128 stands for zero in the data rows.
Some points, one per row:
array([ 62, 150, 164, 180,  89, 108, 177,  98,  82, 173, 188, 143,  99, 172, 135, 182, 128, 133, 182, 162, 136, 195,  59])
array([ 79,  72, 142,  57, 108, 172,  92, 164, 172, 161, 147,  98,  70,  93, 143, 120, 156, 132, 176, 117, 112,  87, 126])
array([161, 137,  85, 174, 153, 137, 132, 122, 158, 119,  92,  98, 131, 146,  87, 130, 152, 139,  99,  91, 139, 123, 133])
array([162, 126, 131, 125, 142, 176, 133, 144, 126, 145, 110,  92, 127, 111,  85, 113, 157, 158,  93, 114, 107, 133, 121])
array([134,  60, 172,  65,  75, 177, 154, 165, 136, 201,  94, 112,  88, 124, 122, 135, 120, 174, 162, 122, 107, 115, 133])
array([ 66,  87,  89,  89,  91, 142,  95,  93, 195, 113, 114, 120, 125,  83, 145, 131, 100, 114,  97, 134, 143,  65, 183])
array([137, 145, 138, 111, 106, 142,  89, 131, 151, 139, 111, 154, 167, 158, 153, 124, 157, 119, 118, 144,  82, 131, 111])
array([139, 132, 139, 183, 166, 116, 146, 111, 128, 113, 155, 100, 107, 108, 141, 117, 108, 128, 104, 101, 153, 209, 155])
array([154, 124, 112, 120, 171, 123, 113, 104, 115,  96, 164, 135, 141, 136, 123, 165, 157, 149, 103, 178, 142,  70, 112])
array([ 97, 153, 125, 119, 108,  91, 107, 128, 137, 159, 162, 143,  90, 161, 108, 158, 147, 116, 129, 155, 103, 133,  90])
array([ 89, 116, 151, 189, 121,  93, 197, 123, 127, 134, 176, 104, 116, 154, 114, 175, 140, 123, 123,  92, 135, 201, 142])
array([151, 120, 128, 116, 139, 113, 154, 148, 128,  70,  95, 136, 164, 136, 157,  98,  61,  92, 132,  92, 124, 124, 135])
array([143, 153, 157, 111, 142, 146, 134, 113,   8, 174, 181, 144, 137, 110, 139,  55,  37, 174, 221, 117, 156, 227,  79])
array([186, 147, 124, 186, 136, 196, 107, 134, 153, 144, 108,  95, 129,  89,  66,  82, 169, 146,  76,  79, 106, 116, 103])
array([ 92,  78, 114,  71, 131, 175, 129, 147, 149, 104, 138, 109, 125,  84, 139, 142, 159, 156, 147, 135, 163,  78, 152])
16 more points follow, each with its number after it:
array([144, 191, 114,  86,  79, 124, 121, 148, 146, 114, 134, 163, 147, 186, 172, 152, 152,  67, 162, 136, 123, 145, 143]) 0
array([152, 187,  97, 140, 148,  98, 144, 131, 105, 106, 146, 124, 143, 148,  75, 133, 127, 137, 116, 158, 146, 130, 116]) 1
array([147, 142, 115, 149, 157, 104, 127, 129, 129, 103, 133, 108, 117, 127, 110, 118, 119, 134, 112, 124, 146, 152, 134]) 2
array([123,  75,  84, 161, 154, 130,  96, 106,  26, 211, 128, 106, 136, 161, 192, 128, 202,  91, 106, 165, 131,  97,  62]) 3
array([143, 116, 142, 131, 149, 147, 151, 153, 128, 143, 101, 106, 113, 120, 103, 145, 132, 157, 114, 125, 134, 139, 152]) 4
array([153,  46, 199,  70, 118, 169, 137, 166, 152, 198, 116, 103,  69, 118,  95, 136, 117, 163, 134, 101,  97, 107, 104]) 5
array([130, 159, 113, 109, 107,  86, 115, 100, 129, 131, 145, 133, 122, 158, 147, 151, 124,  94, 102, 157, 104, 104, 130]) 6
array([159, 150, 172,  89, 144, 148, 150,  83,  23, 188, 198, 122, 124,  87, 140,   3,   0, 172, 241,  90, 156, 236,  99]) 7
array([169,  72, 209, 123, 132, 131, 106,  90,  50,  32, 156, 153, 119, 151, 180, 129, 119, 190, 131, 183, 137,  90, 144]) 8
array([120, 143, 140, 135, 143, 112, 116, 167, 178,  78, 113, 148, 161, 146, 161, 102, 130,  92, 114, 121, 108, 141, 129]) 9
array([123, 118, 108, 102, 107, 100, 100,  75, 180, 132, 104, 162, 136, 146, 185, 139,  88,  81,  97, 102, 109,  97, 180]) 10
array([157, 116, 133,  96, 124, 124, 155, 147, 144,  87,  98, 170, 178, 188, 197, 142, 102,  71, 145, 106, 105, 136, 174]) 11
array([110, 117, 141, 201, 151, 105, 193, 127, 148, 117, 166,  98, 126, 129, 135, 151, 131, 117, 105,  88, 155, 202, 163]) 12
array([158,  90, 154, 162, 155, 117, 189, 138, 120, 120, 156,  72, 111, 116, 104, 166, 119, 146,  87,  78, 135, 197, 155]) 13
array([141, 124, 165, 147, 112, 124, 158, 123,  32, 114, 127, 142, 150, 114, 153, 123,  48, 143, 176, 111, 152, 149,  82]) 14
array([137, 158, 152, 159, 150, 153, 159,  95,  62, 144, 173, 103, 112,  84, 141,  88,  56, 131, 153, 111, 148, 227, 101]) 15
Which of these numbered points is nearest to each point below by angle, seen from the average point of the first points? Its number follows each.
array([141, 169, 132, 125, 108,  73, 126, 108,  91, 130, 171, 133, 121, 170, 144, 160, 146, 105, 113, 187,  98, 113,  89]) > 6
array([134, 166, 102, 134, 151,  86, 119, 154,  65, 121, 174, 144, 142, 153, 113, 145, 141, 160, 146, 165, 135, 142,  76]) > 1
array([173, 174, 113,  60,  65, 105, 140,  93, 133, 110, 153, 165, 139, 177, 198, 148, 203,  91, 125, 199, 109,  96, 117]) > 0
array([149, 203, 132, 158, 110,  69, 116, 152,  62, 110, 174, 171, 159, 149, 112, 172, 155, 132, 113, 208, 154, 138,  92]) > 1
array([147,  66, 175,  71,  96, 179, 177, 168, 126, 191,  92, 111, 103, 127, 113, 144, 111, 173, 149, 131, 126, 104, 137]) > 5
array([113, 143, 141, 141, 129, 121, 120, 160, 176,  97, 109, 155, 161, 143, 156, 111, 126,  97, 118, 127, 103, 148, 143]) > 9
array([122, 198, 106, 122, 100,  55,  79,  87, 141, 130, 152, 174, 112, 161, 125, 141, 101,  60,  61, 157, 111,  96, 149]) > 6
array([152, 128, 133, 156, 149, 108,  92, 136, 181,  71, 106, 153, 139, 125, 145,  98, 166, 103,  83,  98, 121, 105, 137]) > 9
array([ 46,  99,  97, 101, 173,  79, 151, 130, 106, 207,  95, 128, 132,  35, 167, 139, 182,  81, 122, 160,  98, 101, 128]) > 3
array([145, 118, 123, 104, 144, 172, 155, 151, 121, 125, 111,  96, 135, 122,  82, 141, 130, 156, 106, 138, 127, 106, 138]) > 4
array([ 38, 115,  87, 108, 170,  88, 167, 118, 108, 209, 105, 138, 139,  23, 190, 142, 183,  71, 128, 167, 106, 108, 135]) > 3
array([ 60,  72, 106,  56, 162, 116, 143, 146, 136, 219, 110, 118, 100,  29, 168, 134, 194,  81, 144, 122, 100,  89, 138]) > 3
array([123, 143, 139, 198, 148, 126,  90, 168, 208,  87,  84, 160, 129, 101, 138,  91, 161,  92,  81, 100, 122, 115, 127]) > 9
array([121, 156,  98, 110, 159, 129, 141, 144, 133,  99, 127, 110, 136, 143,  76, 142, 153, 142,  89, 141, 111, 120, 124]) > 1
